Some points, one per row:
{-14,  44, -14,  19,  13,  13, -42,  26,  36,  -8,   3, -57,  46,  24,  28, -28,  58,  42, -45, -28, -30,  48, -17, -75, -25, -18, -21,  22,  18, -12,   2, -23}
{  6,  -5,  12,   5,   8, -12,  14,   6,   1,   9,  -7,   2,  -8,  18,  -9,  -3,   3, -13,   9,   1,  -6,  -6,   0,   9,  -2, -13, -22,   8,   3,   2,  11,  -2}
{-45, -62,  -5,  20,   2,  12,  17,  54,  -1, -31,   0,  28, -47,  80,  12,  23,  -7, -18,  -9,  42,  77, -37, -57, -13,  -4,  18,   0,   5, -23,   9,   6, -44}
{ -5,  14,  -2,   5,  12, -28,  13,  12,  17,  15, -12,  -8, -25,   5, -22,  -3,  -9, -15,  16,   0,  -3,  -1,  10,  -1, -11,  -3,   0,  -4,  -5,   4,   6,  -3}
{ -1,   8,  -5,  22,  12, -25,  30, -22,  22, -10, -26,  -6,  11,  -9,  -9,  16, -20, -42,  28, -53,  26, -11,  -7, -43, -15,   9,  22,   2,  32,  22, -33,  -1}
{ -3,   2,  -3,   6,   5, -11,   5,   9,   1,   7, -16,  -4,   0,   5,  -5,  -6,   5, -10,   6,  -6,   2,  -2,  -9, -19,   0,  -6, -12,   3,   0,   5,  -5,   4}
{ 24,  30, -49,  25,  15,   9, -71,  22,  13,  10, -41, -80, -24, -41, -14, -36,  66,  31,  40, -56,  43,  12, -47, -39,   7, -65,  49,  53,  39,   3, -48,   0}
{  3,  -9, -29,  16, -17,  11,   1,  10, -16,   7,  -5,   5,  -6,  -7, -12, -13,  -4, -33,  -1, -10,  -1,  20,  -7,   1,  -7,   2,   7,  10,  14,  -1,  13,  -8}
{  18,   45,  -61,   22,   16,   17, -108,   34,   13,    9,  -53, -111,  -19,  -45,  -13,  -50,   95,   50,   42,  -81,   42,   17,  -55,  -54,    4,  -77,   48,   57,   44,   16,  -68,    4}
{ -1,   9,   5,   8,   5, -22,   2,  11,   4,   0,  -1,   3,  -1,   0,   2, -11,  -3,  -7,  16,  10,  -1,   2,  -8,  -2,  11,   8, -15,   7, -22,   9,   5,  -1}
{-16,  -3,  17,   3, -10, -19,  19,   8, -25, -10,  -4,   4,  -4,  24, -21, -12, -12, -19,  -6, -17,  27, -23,   7,  -1,  10,   7,  25,   5,   9, -16,  -7,  18}
{ -3,   6,  12,   8,   4, -25,   3,  15,   4,   3,  -2,   2,  -3,  -3,  -6, -13,   3,  -5,  18,  12,  -1,   1,  -9,   1,  13,  10, -14,  12, -21,  17,   7,   0}
{  1,   9,  -4,  -7,   8, -23,  14,   5,  -2,  24,  -6,   0, -25,   9, -15,   6,   6, -12,   8,  15,  -6,   5,   3,  -3,   5, -11,  -4,  -5,  11,  13,   3,   4}
{ 40,  36, -27,  22,   8,   3,   8,   1,  30, -30,  38,  -2,  27,   1,  70,  -7, -24, -10, -19,   9, -21,  30,   7, -36,   6,   5, -17, -15, -24, -37,   3,  13}
{  2,  12,  22,  19,   0,  36,   6, -71,  11,  17, -15,   7,  26, -30, -20,   5, -22,  30, -15,  -6,  -4, -27,  15,  16,   7, -18, -17, -20,  16, -35,  22, -13}
{  5,   1,  -2,   5,   4, -11,  12,   4,  -1,   5,  -6,   6,   1,  11,   3,  -1,  -4, -13,   3,   7,  -4,   3,   1, -10,   4,  -5, -11,   5,  -5,  -1,   6,   8}
{ 49,  39, -42, -40, -43,   0,  12,  11,  48,  38, 121,  43,  63, -74,  49,  56, -30,  -5,   6, -21, -92,  37,  73, -33, -16, -13,  35, -80,  45,   6, -99,  90}
{ -5,   5,  10,   2,   6, -31,  17,  12,   4,  10,  -6,  10,  -6,  -2,   2,  -9,  -6,  -7,  27,  10,   0, -12,  -8,  -5,   5,   2, -13,  19, -16,   7,   4,   4}
{ -8,  -2,  -1, -16,  15, -20,  10,  -9, -19,  25, -10,   7,  -6,  10,   3,   9,   2, -17,  -9,  29,  -4,  -6, -10,   2,  13,  -7,  -7,  -3,  19,  11,   7,   3}
{  6,  15,   8,  11,  -4, -40,  -7,  21,  -6,   1,  -4,  -8,   4, -12,   1,  -6,   9,  15,  33,  11, -15,  22, -19,   2,   8,  24,   0,  10, -25,  16,  11,   3}
{ -48,  -78,   53,  -60,  121,  127, -127,   65,  -23, -127,  -23,   49,   -7,   53,  -24,   24,   18,  -13,    0,   47,  -42,  -14,  -56,   98,  116,  -51,  -70,   -4,  -23,   -9,   75,   13}
{ 27,  14, -15,  12,   3,  -5,   7,   2,   9, -10,  13,   5,   9,   3,  31,  -4, -16, -13,   3,   5,  -9,  13,   5, -13,   3,  -1,  -8,  -8, -16, -15,   0,  13}
{  13,   48,  -65,   18,   15,   26, -126,   34,   13,    9,  -59, -127,  -19,  -40,  -13,  -64,  108,   63,   45,  -87,   44,   16,  -62,  -66,    1,  -87,   48,   64,   48,   25,  -79,    3}
{ -5, -12, -58,  24, -29,  38, -10,   4, -44,  -7,   1,  22, -28, -23, -14,  -7,  -4, -55, -15, -57,  -2,  36, -14,  10, -14,  16,  22,   1,  38,   2,  12,   4}
Then 27 other points, each followed by its number:
{ 27,  35,  56,  -2,  32, -40,  -8,  -2, -58, -53, -12,  37, -32,  23, -29,  11, -23, -23, -35, -27, -34, -60,  -1, -32, -11,  21,  35,  52,  36,   3,   4,  35} 0
{ -3,  -7,  16, -47,  -7, -34,   4,  17, -48,   3,  -5,  12,   7, -12,  12,   4, -27,  28,  93,  13,   0,  29,  -3, -21, -42, -20,  48,   2, -18, -55,  27,  51} 1
{ -3, -10,  -5,  -6,  -5,  -1,   1,   8,  -5,   3,   2, -13, -10,  16,   5, -26,   7,   1,   5,  -1,   5,  -8, -12, -17,   7,  10, -14,  18,   6,   5, -18,   2} 2
{ -2, -19, -36,  11, -20,  21,  10,   1, -32,  -2,  14,  15, -30,   1,   4, -13, -13, -35, -12, -19,   5,  12, -12,   6,   0,  27,   4,  13,  23,   1,   2,   0} 3
{ -3, -34, -77,  20, -48,  61, -10,  -1, -63, -13,  30,  30, -50, -20,   3, -26, -19, -72, -28, -65,   4,  37, -26,  20, -10,  48,  29,  12,  53,  -2,  -1,   6} 4
{ 16,  34, -43,  20,  12,  14, -78,  24,   8,   8, -41, -87, -16, -31,  -9, -43,  70,  35,  35, -60,  30,  13, -42, -45,   2, -61,  32,  47,  34,  17, -51,   1} 5
{  16,  -49,    5, -119,  -59,   63,  -28,   20,  -32,  109,   84,   82,   23,  -75,  -58,  127,   -5,   55,   67,  -46,  -78,   10,   94,   62,  -41,   10,   52,  -73,   37,   72,  -88,   90} 6
{-10, -24, -25,  27, -25,  20,   0,  -3, -32,   3,   0,  10, -33,  -3, -11,  -1,   4, -17,  -6, -34,   4,  31,   2,  -2,  -4,   5, -11,   5,  17,  10,  19,   6} 7
{ 17,  15, -10, -14, -15,  -8,  11,   8,  15,  16,  34,  21,  21, -21,   8,  19, -15, -10,   9,  -4, -36,  15,  25, -11,  -7,  -8,   3, -24,  14,   7, -31,  33} 8
{-15,  29,   0,  10,   3,  49, -47, -45,  20,  19, -32, -47,  34, -26, -16, -26,  34,  58, -10, -40,  -7, -17,  -1, -21,   0, -34, -20,  -1,  26,  -8, -12,  -8} 9
{  6,  -1,   0,  -2,   2, -37,  16,   4,  -6,  21,  -6,   0,  -2,   4, -14,  -5,  -8,  -8,  14,   3,  -2,  -2,   2,  -3,   1,  -2, -11,   1,   5,   7,   5,  -5} 10
{ -3,  12, -12,  19,  10, -13,  14,   0,  16,   0, -13,   9,   3,  -2,  -2,   6,  -6, -31,   9,  -3,  16, -13,  -4, -28, -13,  -1, -13,  -2,  11,  -1, -10,   3} 11
{  14,  -36,    2, -109,  -65,   40,  -16,   23,  -14,  109,   95,   75,   33,  -82,  -61,  127,    0,   46,   59,  -43,  -89,    9,   92,   45,  -43,   -1,   55,  -77,   56,   67, -103,   91} 12
{ 48, -19,   1,  15, -49, -20,  12, -18, -44,  -7,  38,  -7,  37,   7, -11, -31,  31,  43, -37,  13,  -3,  -4, -32,  19,  35,   5,  -5, -26, -20,  21,  -4, -33} 13
{  3,  14,  16,  20,   9,  -5,   6,   6,  20,  -3,  11,  -6,  21,  25,  15,   2,   7,  -1, -32,   4, -25,  24,  -3, -22, -17,  -7, -22,  14,   4, -22,  28, -20} 14
{  66,  -72,   45,   51, -102,  -14,   35,  -90,  -67,  -37,  127,  -21,   76,   37,  -50, -108,   68,   79, -127,   14,   65, -127,  -54,   48,  111,   28,  -34,  -60,  -79,   62,  -43, -124} 15
{-18,  27,  16,  15,  20, -43, -14,  24, -22,   0,  -2, -15, -18, -17,   2, -13,   1,  14,  32,  38,  21,  -6, -39,  -5,  12,  26, -31,   5, -52,  63,  -2,   9} 16
{  3,  11,  -3,  16,   8, -17,  14,  -1,   4,  -5, -13,  12,  -5,   7,  -8,   8,  -8, -22,   2,  -5,  10, -16,  -3, -25, -13,  -2,  -4,   7,   7,   4,  -5,   1} 17
{-38,  11,   8,  31,  24, -23,  -3,   9,  22,   7, -21, -14,  -4,  10, -10, -16, -26, -10,   0, -19,   6, -23,   8,   4, -22,  24,  13,  18, -22, -17,   7, -15} 18
{ 12,   7, -15,  12, -13, -16,   7,  16, -13,   7, -10,  -1,  12,   1,  -2,  -2,   0,   4,  13,  11, -15,  25,  -4,  -1,  -9,   2,  10,   8,   3,  -5,  10,  -2} 19
{ 15, -53,  14, -43,  -4,  56, -32,   4, -55,  32,   0,  27, -21,   0, -31,  87,  -3,  38,  49, -10,   0,  -6,  29,  70, -12,  27,  -3,  -9, -41,  21,   6,  20} 20
{-12, -15, -25, -14, -18,  26,  -2,  20, -26,  -4,   0,  22,  -9, -13,  -9,  -5,   6, -43,   3, -11,   3,  20, -19,  17, -13,  21,  29,   0,  27,   4,  11,   4} 21
{ 47,  41, -36,  16,  10,  -8,   8,   5,  36, -27,  35,  -8,   3,  -8,  65, -10, -29, -18,  -2,   2, -18,  29,  11, -26,   9,   3, -12, -29, -23, -29, -14,  22} 22
{  4,   4,   9, -18,  15, -38,  11,  -8,  19,  14, -26,   1, -19,  16, -11,  -4,   4,  -6,  10,  -4,   7,   7,  24,  12,  14,  19,  10,   3, -24, -14,   3,  11} 23
{ -8, -23, -16,  26, -20,  10,   1,  -3, -23,   7,  -2,   8, -33,   0, -13,   0,   3, -10,  -1, -22,   4,  25,   5,  -8,   2,  -3, -16,   3,  15,  11,  17,   1} 24
{ -45,  -17,   20,    6,   51,   13,  -49, -127,   18,   28,  -10,   19,   70, -122,  -23,   25,  -32,   64,  -39,   30,  -21,  -70,   33,   47,   20,  -47,  -21,  -86,   27,  -90,   31,  -79} 25
{ -4, -29,  11,  12,  52,  41, -45,  23, -21, -74, -14,  17, -17,  28, -18,   1,  -5, -10,  -3,  -7, -23,  -2, -16,  25,  52, -44, -56,   6, -14,  -4,  37,   8} 26
Which two of these numbered points are nearest to each point below, looking only along the 5 directions in which the first points spread most? Their numbers follow each, nearest first.
{  5,  21,   4,  23,   7,  -4,  10,   8,  18, -16,  13,   0,  22,  21,  15,   3,  -2,   5, -41,   1, -28,  26,   0, -41, -15,   6, -11,  14,   6, -25,  26, -17} > 14 13
{  12,  -60,   20,   24,   35,   70,  -64,   -2,  -42, -111,   27,   17,   -5,   42,  -32,  -21,   15,   12,  -48,    0,  -12,  -36,  -37,   44,  103,  -51,  -78,  -16,  -40,    9,   28,  -20} > 26 20
{ -5,  -6, -25,   7, -13,  17,   0,   8, -25,  -1,   0,  14,  -8,  -9, -10,  -8,  -1, -39,  -2, -20,  -1,  18, -14,  11,  -6,  12,  12,   2,  16,   7,  10,   3} > 7 21
{-16,  17, -16,  -5,   0,   7, -46,  24,   2,   7, -26, -49,   5,  10,  -2, -40,  52,  29,  12, -30,  -1,   3, -18, -37,   0, -23, -19,  23,   9,  27, -31,   7} > 9 2
{ 10,  11,  -2,   9,  -4, -23,   2,  13,  -6,   5, -10,   2,   7,  -4,  -4,  -2,   1,   6,  19,   9, -15,  20,  -5,  -6,   0,   9,   3,   4,  -2,   3,   6,   1} > 19 13
{  2,  22,   1,  15,  11, -14,  15,  15,  24,  -2,  10,  -4,  11,  17,   7,   5,   2,  -2, -21,   9, -21,  27,   0, -35, -12,  -2,  -8,   4,   6, -15,  22, -14} > 14 13
{   2,   16,   39,   34,    0,   81,    1, -127,   26,   26,  -18,   13,   53,  -62,  -31,   12,  -42,   68,  -45,  -24,   -6,  -56,   34,   34,   19,  -21,  -24,  -41,   34,  -69,   40,  -26} > 25 23
{ -7,   2,   4, -23,  -2, -10,  11,   3, -13,  36,   1,  11,   4,   4,  -4,  18,   3, -11,  -9,  13, -17,  -3,   1,  -2,   4,  -7,   0,  -9,  31,  17,  -8,  20} > 1 19
{ -84,  -55,  117, -127,   49,   79,  -45,  110,   34, -108,  -18,   59,   93,   17,    3,   47,   71,  -17,   58,  127,   19,  -13,  -63,  127,   15,  109,   88,   -9,   12,   15,   32,    7} > 26 20
{-12,  -7,  17,  -1, -16, -14,  26,   9, -34,  -9,   0,   7,  -6,  27, -20, -11,  -6, -22,  -4, -15,  23, -13,   4,  -3,  12,   3,  17,   4,  19, -12,  -6,  27} > 24 0
{  2,  -4,  -6,   3,  10, -15,  20,   8,  -8,   5,  -9,  -6,   5,   3,  -4,   4,  -2,  -5,  -3,   7,   0,   8,   0,  -8,   4, -14,   2,  10,  -9,   4,   1,  -1} > 19 17
{-106,   24,   32,   25,   57,  -38,  -27,    6,   43,    6,  -39,  -32,   -6,   -1,  -10,  -28,  -78,   13,   39,  -47,   29,  -48,   21,    2,  -77,   47,   75,   31,  -62,  -69,   16,  -12} > 18 16
{ -35,  -15,   12,    5,   43,    2,  -30, -127,   12,   25,   -9,   15,   54,  -83,  -18,   21,  -27,   43,  -23,   23,  -20,  -47,   29,   32,   13,  -39,  -23,  -61,   14,  -63,   25,  -55} > 25 23
{ 56,  49, -43,  20,   9,  -2,   5,   0,  34, -34,  45,  -4,  11,  -8,  82, -14, -37, -21,  -5,   4, -23,  25,  18, -28,   5,  -1, -12, -29, -30, -40,  -9,  31} > 22 8
